The same turns and mirrors carry the whole set onto itself and the rows of a family onto each other. Which other rows belong to the same family as each row named below? List them in the order they appear above.
These 32 rows form 4 families of 8 rows each.
z238: [-20 -16  -4  -4 -10 -22  -5 -12  -8]
z946: [-10 -21   3 -14   1 -21  17 -19 -13]
z804: [-11  -7  15  -1  -3 -23   5   2   4]
z396: [ 22   1 -14 -12  12  18  11 -15  -1]
z710: [ -8 -15  18  -5   4 -17  -7 -17  -8]
z493: [-13 -13  -3 -18  -6 -11   2 -33   4]
z625: [ 14   1 -12   3  16  10 -10   2  15]
z132: [11  5  4 12  8 -2 -3  7 17]
z564: [  4 -10  -8  16   5  -6 -12  -3 -20]
z597: [  6  -3 -24   5   6   3 -10  16  -6]
z481: [ -2 -10 -30  10   9   7   4 -21 -13]
z990: [ -7 -12   4  -5   5 -14 -23  -2 -15]
z964: [  6 -14 -31  -4   0  -1  10 -26 -16]
z653: [ -4  -5  18 -15   0 -12  16 -20  12]
z659: [ 11  -7 -28  -4   6  15 -10 -15 -11]
z447: [-14 -14  -6 -29  11  -4   8 -24 -10]
z113: [ 11  -5 -31  -8   9   8  10   0  15]
z735: [ -2 -20 -10 -23   4  -8   6 -26 -18]
z536: [-21 -15  -1 -13   9 -11 -14  -6 -14]
z826: [  7   1 -17   2  12  11  20 -23  13]
z205: [ 6  7 -4 15 15  4 12  3 14]
z83: [-17  -4   9 -14  11 -13  -4  12   7]
z679: [ -2  -3 -13  24   8  -1  -4   3 -10]
z57: [ -4   0   9  -9   8 -15  -4  12  21]
z138: [-11 -15  -6 -19  -3 -21  17 -13  17]
z24: [ -9  -5   5 -28  15  -6  18  -6  12]
z37: [-13  -7  12  -8   1 -18  -7 -12  21]
z898: [ 12   2 -18  -7   6   2  20 -16  22]
z254: [ 17   4 -10   0  10   8  12  14   3]
z580: [ 18  -4  -9   8  17  10  -9  -2 -17]
z983: [  3  -8  -6 -27   5  -9  25 -11  17]
z231: [ 15 -13 -25  -2  12   8  14  -6 -18]

The rest of the family of z205: z481, z447, z536, z826, z83, z679, z24
The rest of the family of z597: z238, z804, z396, z493, z653, z659, z254
The rest of the family of z580: z946, z710, z625, z113, z138, z37, z231

The same turns and mirrors carry the whole set onto itself and the rows of a family onto each other. Which other rows belong to the same family as each row named below? List them in the order they appear above.
These 30 rows form 5 families of 6 rows each.
z713: [ 14  16  13   6  16   1   1   1 -10 -24   4   6 -36  10   0   1 -17 -15
   6  16   3   1]
z624: [ 16  16   8  -6   1   9 -18  -5  -1  -4  26   5   1  27  -2  11 -27  12
   2  10   2  16]
z579: [  3  -2 -34  10  -7 -24  -1  -6 -14  10  18  10  10  13  25 -19 -13  -4
  11  11 -12  -2]
z479: [  5  -6 -46  10   1 -26   4  -6  -9   1  11  10  -5  11  19  -9  -9  -7
  11   3 -15   1]
z604: [ 11  10   4  -7   8  -9  -7  19  14 -19 -21   0  14  22   5 -13  -1  27
  15  29   8  13]
z817: [  3  13   8  14  15   3  -6   6 -12 -25   0  10 -38   8  -7  -8 -19 -13
  20  15   0   6]
z531: [ 13   3  -3   4  15 -18 -12  18  15 -13 -16   1  26  16  -2  -5  -3  22
  17  24   3  16]
z501: [ -3  -2 -35   8   2 -34   6   1 -15   5  13   8   5   8  22  -8 -15 -12
   8  12 -14   5]
z957: [ -6   4 -15 -19 -18  -8  -4  14  -9   0   9 -19 -17  10  -2 -18   3  -6
  21  20 -10  22]
z766: [ 15  11  13   7  -1  10 -16 -11   1 -14  22   0   2  26   0  16 -23   2
  11   2   6  16]
z425: [ 13  15   8  10  19  -3   3  -2 -20 -22   3   6 -34  20  -2   9 -11 -12
  17  19   2   5]
z562: [ 12  12  14   0   7  10 -12  -3   8   0  25   5   0  28   0  11 -24  -5
   5   6   6  19]
z657: [ 16 -15  -6  36   0 -12  -8  33   4   6 -15  -3   0  20  10   5  -5  17
  -3  13 -11  -4]
z351: [-15   0 -12 -12 -17 -13   5  18 -16   5   8 -17 -23   9   6 -14   2   2
  11  14 -14  19]
z211: [ 13  -6 -11  41  -1  -7   0  25  12   5 -19  -4  -2  16  13   3  -9  25
   5  19  -5 -10]
z149: [ 18   7  11   8  -1  11 -16 -14   5  -5  25  11   7  19   3   8 -25   5
  10   2   2   4]
z165: [ 17 -10  -7  31   3 -15  -8  28   9   9 -10  -2  -6  20  14  14  -8  24
   4  18 -11 -19]
z937: [  8  11  11   7  15  -5  -7   1 -19 -30  -6   5 -34  11  -3   5 -20  -8
  11  15   1   8]
z333: [-11  -4 -18  -7 -15 -13  -1  17 -13   2   9 -24 -18   1   6 -13   5 -12
  20  13 -11  18]
z948: [ 11   1  -2   0  13 -14   5  21  18 -20 -20  10  16  27  10  -9  -6  23
  15  21   6  14]
z891: [ -6  -1 -24 -13 -19 -14   1  20 -13   5  12 -24 -24  13  -2  -9  -5  -3
  14  17  -8  19]
z736: [  0   0 -43  16  -4 -20  -3  -6 -23   3  11  13  -1  13  24  -9  -9   3
  14  12 -16   4]
z421: [ -3  -4 -12 -16  -8 -17  -5  23 -13   5  12 -14 -24   5  -2 -18   6  -5
  13  17 -16  16]
z18: [ 14   5  -5   6  16 -14   2  17  10  -7 -22   1  23  27   2 -13  -9  21
  15  25   9  18]
z867: [ 20   4   1  -2  12 -18  -1  23  12 -16 -22  -3  22  25  10  -7  -1  21
   8  23   4   8]
z773: [  9  14   8  18  15  -2  -6   0 -15 -25   7   6 -39  10  -4   0  -9 -14
   9  20  -7  -6]
z857: [ 16  -1 -11  33   2  -7  -4  29   6  18 -15   9  -8  18  13   2  -8  19
   2  20  -7 -16]
z503: [ 14  -5 -10  38   0  -7  -8  28   0   4 -18  -4  -9  12  10   0  -3  18
  -3  24 -15 -16]
z455: [ 13   8  15   3  -1  12 -10  -7   7  -1  19   9  -1  18  -2  16 -19   4
   7  -5  13  15]
z637: [  6  -1 -38   6  -7 -30  11  -4 -16   5  16   6  -5  17  25 -14 -11  -3
   7  11 -16   1]

The rest of the family of z857: z624, z817, z531, z736, z421
The rest of the family of z149: z579, z604, z957, z773, z503
The rest of the family of z501: z425, z657, z948, z891, z455

The same turns and mirrors carry the whole set onto itself and the rows of a family onto each other. Which other rows belong to the same family as each row named below? List them in the order they appear above.
These 20 rows form 5 families of 4 rows each.
z381: [  0  28   0   8  -5   7  -4  -2  -3  19   2   3  -1  13   9  22  23   6
  11 -14   1]
z733: [  2  32  -5   9  -7   9  -9  -2  -3  16  -4   4  -7   8  10  27  12   7
   7 -17  -1]
z848: [ -1 -10 -11 -16  -5   5  12 -13   0  -6  15  14  -2  -7  17   2 -24   7
  -1   3 -27]
z502: [  0  -1   2  16   4  -9  12  23  13  -7 -14 -12  18   3  -4 -16  -2  -3
  13  -1  15]
z240: [  0  -8  16   0   5 -13 -15 -18  -6   6 -10  -5 -18 -15  -9   0   2  -2
 -28  10  18]
z60: [  3  -5  12  -4   3 -12 -12 -24  -5  -1  -1  -1 -24 -11  -5  -1   4   2
 -26  17  18]
z310: [ -1  -9   8  -5   8 -10  -6 -24  -6   2  -3  -4 -22  -7 -10   3   4  -2
 -30  14  17]
z701: [  6 -10   6  -2   6 -14 -13 -22  -7   2  -6  -8 -20 -12 -10  -5   5   0
 -27  11  17]
z554: [  0 -12 -12 -18  -7   2  11 -13  -1  -4  10  12   3  -8  23  -1 -25   6
   7  10 -18]
z841: [  1  32  -4  11  -7   3  -7  -7  -3  21   5   9 -11  13  11  21  15   6
   6 -14   0]
z41: [ -2  -9 -15 -18  -2   2  14 -11   0  -5   6  15   4  -4  17   4 -25   2
   0  10 -24]
z225: [  1  -7 -13 -14  -5   6  12 -10  -3  -7   8  20   6  -8  26   6 -20   4
   1   7 -23]
z778: [ -4  -9  10  -4   8 -13 -12 -18  -7  -3  -6   0 -22 -12  -9   0  -2   5
 -29  11  16]
z119: [  2  -8  -8 -11  -4   8  11 -14   3  -3  11  14  10  -6  23   1 -23   4
   3   2 -29]
z244: [  3  -7   3  19   2  -5  11  22  13 -11  -6  -9  16  -1  -4 -20  -2   1
  15 -10  11]
z798: [ -1  29   1   8  -6   5 -15   1  -5  17  -2   5  -4   7  10  22  19  11
  11 -16   2]
z195: [  2  -2   1  22   9  -5  14  21  14 -10 -10  -9  20   4  -6 -16  -6  -2
   7 -10   6]
z358: [  3  -6  -1  18   6 -12  13  19  11  -9 -10  -9  15   4  -1 -20 -13  -1
  10  -2  18]
z917: [  4 -12   0  20   9  -8  11  17  13  -9 -11  -7  13   3  -7 -19  -4  -5
  13  -8  14]
z938: [ -6  26  -1  11  -3   3  -9   1  -5  24  -4   3  -4  10   5  24  16   5
   4 -21   1]

The rest of the family of z841: z240, z119, z358
The rest of the family of z938: z60, z554, z195
The rest of the family of z798: z310, z41, z244

